Questions about the array below. Indices start at 0.
1) Which number is the entry in row 1 and column 0?
2) Which number is the entry at row 0, column 1?
3) Which number is the entry just right of 6.09?
4) Which number is the entry directly above 17.85?
5) Which number is the entry in the top-left corner?
6) Which number is the entry in the bottom-right corner?
7) Which number is the entry directly below 5.10?
8) Which number is the entry at row 2, column 0?
[[ -3.42  -5.47  14.66  -4.46   4.56 -12.23  18.93  18.71  18.56]
 [ 16.26  -5.66   1.96  12.45  11.98   1.35  10.74  17.85   5.10]
 [ -2.98   6.66   4.76  -7.50  18.84  13.73   3.69   0.68  -1.91]
 [  6.27  -1.36   7.87   6.09 -13.91  -1.20  -1.46   1.06   0.02]
 [ 12.99   7.15   3.54  -7.80  16.48  -2.34  -7.02   2.12  11.52]]
1) 16.26
2) -5.47
3) -13.91
4) 18.71
5) -3.42
6) 11.52
7) -1.91
8) -2.98

M =
.26; .01; .12; .09; -.36; -.01; .13; -.09; .09
.10; -.19; .09; -.21; -.06; .06; .17; -.16; .20
-.38; -.33; .35; -.25; .58; .52; .31; -.02; .46
.50; -.46; -.77; -.30; .15; -.45; .09; -.31; -.06
-.61; .29; .01; .09; -.26; -.39; -.42; .52; -.45
-.04; .41; -.26; .14; .14; -.06; -.54; -.10; -.48
The second-last entry, reading row by row -> -.10
The first entry in reading order -> .26
The bottom entry of the column that holds the largest entry?
A: .14
The entry in the top-right corner?
A: .09
The last entry, reading row by row: -.48
The entry directly above the largest entry?
A: -.06
The entry just right of the largest entry is .52
The minimum is -.77
The largest entry in the last row?
A: .41
The last entry of the smallest entry's row is -.06
The entry in the bottom-left corner -> -.04
The entry just right of -.36: -.01
The smallest entry in the first column?
A: -.61
The entry just left of -.42?
A: -.39
The entry directly above .50: -.38
The entry directly above the smallest entry is .35
The 4th entry in reading order?
A: .09
The entry just right of -.77?
A: -.30
The entry directly below -.21 is -.25
The largest entry in the last column is .46
The entry just right of -.38?
A: -.33
The entry directly below the smallest entry?
A: .01
The third entry, reading row by row?
A: .12
The entry directly above -.61 is .50
The smallest entry in the first row is -.36
The entry just right of -.61?
A: .29
The second entry on the diagonal from the top-right corner?
A: -.16
The third entry from the end, reading row by row?
A: -.54
The entry just right of .10 is -.19
The entry directly below the largest entry -> .15

.44; -.72; .26; -.66; .78; -.15; -.67; -.03
The third entry from the left?
Answer: .26
The entry just left of -.72?
Answer: .44
The entry just right of -.66?
Answer: .78
The 1st entry from the right?
Answer: -.03
The third entry from the right?
Answer: -.15
